Each named move below is a turn or a mirror, shown by a few rows before and after it. Which moves, in which order, take the first row of each later pair to the second? The first pair is answered.
move Gogof:
[24 -3 2 -19 14 -6 -3 -6] |-> [23 -3 4 -16 13 -7 -2 -6]
[-31 -13 -12 11 -7 11 -14 -8] |-> [-9 -9 -13 25 -30 -4 -9 9]
[29 37 1 -15 -20 3 -21 -18] |-> [15 34 0 -25 -8 14 -22 -32]
move Muto:
[15 -5 -4 5 14 1 -10 -17] |-> [1 -25 -8 -2 16 9 -5 -6]
[5 -5 -24 -23 17 2 -10 1] |-> [-9 -20 -16 -21 1 -2 8 17]
[18 -9 -6 30 21 -45 16 10] |-> [22 -6 -10 24 31 -44 3 -2]
move let:
[34 10 26 -4 -7 -16 13 3] |-> [-9 11 20 2 25 3 10 -32]
[24 -7 -14 -16 35 -2 -30 6] |-> [46 3 4 12 24 -19 -13 2]
[-25 28 -5 11 0 29 0 7] |-> [-9 22 -10 -10 -13 24 -7 28]
move nogum:
[14 3 3 -6 -9 -6 2 10] |-> [-14 -1 4 -7 -8 6 9 2]
[15 -20 -20 7 17 -2 -17 12] |-> [-20 -26 -16 5 15 12 -9 2]
[28 40 -13 -4 -31 3 -29 1] |-> [-11 15 -9 -40 -33 25 -20 18]

Between the rows of a pair lie 2 to 3 moves.
[-18 4 24 19 -4 -7 34 -13] |-> [10 5 13 36 -1 -27 20 -4]  nogum then let then Gogof
[31 -14 -31 21 -1 8 -34 17] |-> [-3 -5 -11 50 -30 13 0 15]  nogum then Muto then nogum
[-33 -2 -22 12 -4 12 -15 5] |-> [-5 11 -7 39 -19 -9 6 8]  let then let
[3 10 14 26 -9 -14 23 20] |-> [16 7 -2 3 39 -8 -9 1]  Gogof then nogum then Muto
[11 -11 -4 17 -32 -16 9 29] |-> [-42 -7 -14 26 -2 13 0 -5]  nogum then nogum then let
[53 23 -8 -4 0 1 -41 -4] |-> [-8 -7 7 -58 9 32 -19 6]  Gogof then let then nogum
[-34 32 2 23 -14 24 -5 -30] |-> [-38 19 -14 23 -14 27 -17 -14]  Muto then Gogof then let
[3 23 -3 28 -16 3 -4 -1] |-> [28 18 -2 21 -2 -11 -5 -1]  Muto then nogum then let
[45 -19 13 4 10 -30 16 23] |-> [-30 -36 15 -29 21 10 20 9]  Muto then nogum
[-18 -36 -15 -1 25 15 11 -9] |-> [9 -33 -3 -7 -17 1 29 19]  let then Gogof then Muto
[-27 10 7 -19 -7 23 -6 -7] |-> [15 31 9 16 -21 -2 -3 -9]  Muto then nogum
[36 19 31 -17 -40 -16 22 -2] |-> [4 20 10 -46 16 17 -10 -46]  Gogof then nogum then let
[37 7 1 -15 -18 -8 -7 23] |-> [-32 -2 2 -27 0 29 -3 0]  Muto then nogum
[-38 -28 4 15 17 -5 18 1] |-> [-44 -28 -8 -3 9 6 7 11]  Muto then let
[26 -20 4 30 14 -31 8 11] |-> [-15 -35 -4 21 38 -8 6 3]  Muto then let then Muto
[7 38 25 -12 -27 -5 32 -22] |-> [40 24 3 -8 -31 -24 4 9]  Muto then Muto then Gogof
[30 10 28 -9 0 -6 22 -14] |-> [38 10 22 11 -12 -14 20 -3]  let then Gogof
[-17 3 -33 32 6 6 -8 13] |-> [-11 0 -35 20 21 4 -18 8]  nogum then Gogof then nogum
[12 9 -7 46 -11 -18 3 20] |-> [23 7 -9 38 16 -24 -4 7]  Gogof then Muto then nogum
[15 13 34 -50 16 -1 34 -36] |-> [52 21 20 -49 6 -16 11 -20]  let then Gogof then Muto
[-9 -10 0 32 1 -10 13 5] |-> [22 0 -8 18 12 -16 -13 2]  nogum then Muto then Muto
[-19 -5 13 24 8 -25 28 -13] |-> [-22 -30 6 -27 12 -14 15 9]  nogum then Muto then nogum
[-18 -11 4 -16 22 18 0 -16] |-> [-3 -13 -2 -2 35 9 -7 -17]  nogum then Muto
[-24 -16 2 27 -11 -2 22 19] |-> [-36 -27 -2 1 -4 12 9 19]  let then let then Gogof
[-34 -25 -8 2 18 7 -6 19] |-> [-9 -7 13 38 6 -19 20 12]  let then let
[-16 -31 25 -15 34 -5 41 -7] |-> [15 -28 27 -16 10 -19 48 12]  let then let
[18 7 -5 -2 39 -10 24 -32] |-> [42 -10 -23 -21 19 -19 6 13]  let then Gogof then Muto
[-28 -9 37 -32 21 13 30 -21] |-> [-8 6 49 -10 2 5 41 -20]  let then Muto then let
[23 46 33 -1 -46 -3 28 -19] |-> [15 18 2 -50 -56 14 -11 20]  let then let then Gogof
[33 44 27 -23 22 -6 5 -54] |-> [54 14 10 -51 29 -15 -12 -21]  Gogof then Muto then let
[-32 -15 -8 20 12 15 -3 -1] |-> [8 5 -9 40 -8 -6 -9 2]  Gogof then Muto
[-1 -3 -19 30 -24 -6 -14 26] |-> [9 22 -9 42 -16 -6 -12 4]  nogum then let then Muto
[30 -10 4 43 38 -27 13 -6] |-> [32 -33 -20 -15 28 -12 -20 30]  let then let
[23 -24 23 20 18 -34 26 2] |-> [14 -43 20 -17 10 -22 24 22]  Muto then nogum then Gogof
[0 -9 24 21 -32 -9 33 9] |-> [-16 -29 10 -39 -16 10 6 14]  Gogof then let
[-51 -20 -12 43 51 10 2 -24] |-> [-45 -25 1 -11 63 15 4 -33]  let then let then Gogof
[12 -20 -5 18 23 -14 26 19] |-> [-13 -17 -14 13 42 2 11 -1]  Muto then let
[37 24 1 11 -10 -12 -12 -21] |-> [35 15 -9 -21 -10 -2 -27 -8]  Gogof then let then Gogof
[41 -37 -28 2 -1 -17 -7 33] |-> [4 -43 4 19 -9 -15 46 24]  Gogof then Muto then let
[-16 8 36 49 -34 1 40 -4] |-> [-51 -5 9 51 -30 21 15 3]  let then Gogof then let
[-41 -41 24 -1 16 2 24 13] |-> [-11 -21 -14 -10 47 6 -44 -1]  nogum then Muto then let
[24 -2 -2 26 7 -14 0 -9] |-> [-4 -31 2 -3 0 -4 12 14]  Muto then nogum then Muto
[25 -17 15 -21 -48 9 15 33] |-> [33 17 -3 -40 5 25 -29 -26]  Muto then Muto then Gogof
[35 -5 28 -31 -3 -15 17 5] |-> [3 5 37 -24 15 1 27 -22]  Gogof then let then nogum
[-2 22 -6 22 -35 7 -9 9] |-> [-29 -5 -20 -6 -7 19 -23 14]  Muto then Muto then Muto
[21 18 -13 14 15 -18 -1 -10] |-> [22 0 6 -1 1 -24 18 11]  nogum then let
[-38 -13 -6 -6 -5 30 -14 6] |-> [-5 28 11 38 -11 10 5 -22]  let then Muto then let
[55 13 13 3 4 -32 -10 -4] |-> [-5 -15 35 -26 -30 -7 29 19]  nogum then Muto
[3 7 -26 -16 2 -15 -28 20] |-> [-14 -14 -1 -12 -10 -19 13 32]  Muto then let then nogum
[-25 -21 -7 -25 -3 10 -15 34] |-> [25 28 9 36 1 -20 -10 -9]  Gogof then let then Muto
[29 9 23 17 2 -23 12 12] |-> [20 12 17 -1 39 -9 -2 -12]  Gogof then nogum
[21 -26 -20 33 -37 -26 11 29] |-> [-12 -12 -15 58 -33 -13 20 2]  nogum then nogum
[-38 -10 7 -8 2 22 16 -2] |-> [34 26 -5 5 7 -6 -10 -16]  Muto then nogum then Muto
[-36 -31 -6 -20 23 32 -28 -4] |-> [7 5 32 55 1 -10 24 -21]  let then let
[19 38 9 -3 -38 -7 17 6] |-> [-14 29 19 4 -27 3 36 -8]  nogum then let
[12 -31 -24 25 56 -21 -23 0] |-> [8 -20 12 55 -14 -35 31 26]  nogum then Muto then Muto
[-37 -10 -18 -29 -2 16 -27 14] |-> [-37 2 -11 -7 -35 16 -14 23]  Gogof then Muto then nogum
[-42 -17 -42 12 -21 26 -43 24] |-> [-50 9 -13 64 -3 16 -6 -25]  let then let then Gogof
[10 12 -2 -13 26 -2 1 -19] |-> [30 14 -1 4 -2 -20 10 2]  nogum then nogum then Gogof
[-4 -1 -8 32 -9 -3 -9 15] |-> [-8 -3 0 30 -6 -7 3 14]  nogum then let
[15 8 10 -10 -21 1 9 13] |-> [25 21 6 -2 2 0 4 -9]  Muto then Muto then let
[4 20 1 -33 15 3 -4 -6] |-> [20 32 5 -4 -7 -9 4 4]  nogum then Gogof
[-15 8 -1 -9 0 29 9 -26] |-> [-1 13 -9 -18 -23 30 -4 -6]  let then nogum then let
[-41 -39 17 -34 2 -6 25 23] |-> [-50 -3 23 31 -7 -8 40 -13]  Gogof then nogum then Gogof
[-25 -1 -18 -9 -4 24 -27 -11] |-> [3 20 6 36 -19 -5 3 -19]  let then let
[9 29 -1 13 27 1 -12 -43] |-> [-6 15 -18 -2 32 13 -30 -31]  Gogof then let
[25 10 -2 26 21 -16 -1 -36] |-> [-6 -48 -4 -9 25 -8 6 4]  Muto then nogum then Muto
[26 9 -6 3 -37 -7 -14 21] |-> [31 9 -5 -32 -15 -1 -22 10]  Gogof then let then Muto
[41 -6 -12 0 22 -30 -9 -5] |-> [38 -16 -12 -17 22 -25 -10 4]  nogum then nogum then nogum
[-20 -22 -3 12 -19 13 0 -7] |-> [-11 -31 -7 -10 -7 13 -5 -2]  nogum then nogum then Gogof
[23 -1 5 25 -33 -41 8 9] |-> [-37 -31 6 -29 -20 -9 15 12]  nogum then Gogof
[-40 -12 -11 -18 23 6 -7 -1] |-> [-25 -14 5 -8 -20 -9 22 31]  Muto then let
[24 -12 -1 -2 -19 -7 -7 27] |-> [1 -10 18 26 16 -5 20 -11]  let then nogum then let
[4 -4 -9 60 -15 -17 4 3] |-> [-26 -31 -30 12 -21 6 -18 29]  let then Muto then let
[1 -16 29 -53 25 1 32 -13] |-> [42 -3 30 -5 20 -31 36 -10]  Gogof then let then nogum
[21 -26 26 -21 27 -37 14 -1] |-> [28 -26 19 -13 11 -43 9 15]  let then let then Gogof
[-61 5 -10 14 -13 24 -3 1] |-> [-23 35 2 44 -34 4 6 -4]  let then Muto then let
[16 -5 -7 -7 -24 -26 -7 13] |-> [-10 9 -12 -11 11 -8 -23 -33]  Muto then Gogof then nogum
[-10 4 -27 -5 7 15 -34 -3] |-> [-36 -13 -11 2 -16 14 -2 15]  Muto then Muto then Gogof
[19 20 21 -8 -21 -10 26 -20] |-> [8 30 8 -12 -4 3 8 -40]  Gogof then let then nogum
[-28 -6 -13 15 -4 5 10 15] |-> [-21 -16 -17 -8 7 4 2 20]  nogum then nogum then Gogof
[20 32 23 -12 24 7 11 -24] |-> [50 20 18 2 -3 -15 11 15]  Muto then Gogof
[-25 -28 -18 7 3 14 -8 27] |-> [19 24 -17 27 2 3 -26 -5]  Muto then Muto then Muto
[11 19 2 -6 37 3 20 -34] |-> [37 -13 -1 -24 12 -13 27 21]  nogum then Muto then Gogof
[-15 35 -21 33 -15 29 -11 -6] |-> [50 22 -15 0 -22 -3 -9 22]  nogum then Gogof then let
[33 44 32 -14 -11 2 17 -12] |-> [10 5 27 -48 -27 10 17 30]  let then Gogof then nogum
[-19 -4 21 18 19 16 18 -22] |-> [-12 11 21 33 -16 14 18 -5]  let then Muto then nogum
[-60 18 5 5 7 29 -2 -20] |-> [-47 29 20 24 -17 18 12 -16]  Muto then Muto
[-28 25 25 -18 -32 8 32 -35] |-> [1 17 11 -28 -63 -6 14 3]  let then Gogof
[3 10 6 2 27 10 -1 -23] |-> [3 -15 11 -11 -14 4 14 25]  let then Muto then Muto
[-21 22 -18 16 -8 24 -35 -18] |-> [-3 10 -18 30 -36 4 -23 16]  Muto then Gogof
[-11 3 -2 -15 -38 5 -5 32] |-> [-15 33 11 25 -22 6 6 -15]  Muto then let
[1 20 1 43 23 -20 -5 -27] |-> [-32 -23 -9 -12 42 0 -14 -3]  Muto then nogum then nogum
[-28 -34 -22 7 29 3 -15 16] |-> [34 -27 -2 2 -1 -28 2 35]  let then Gogof then let
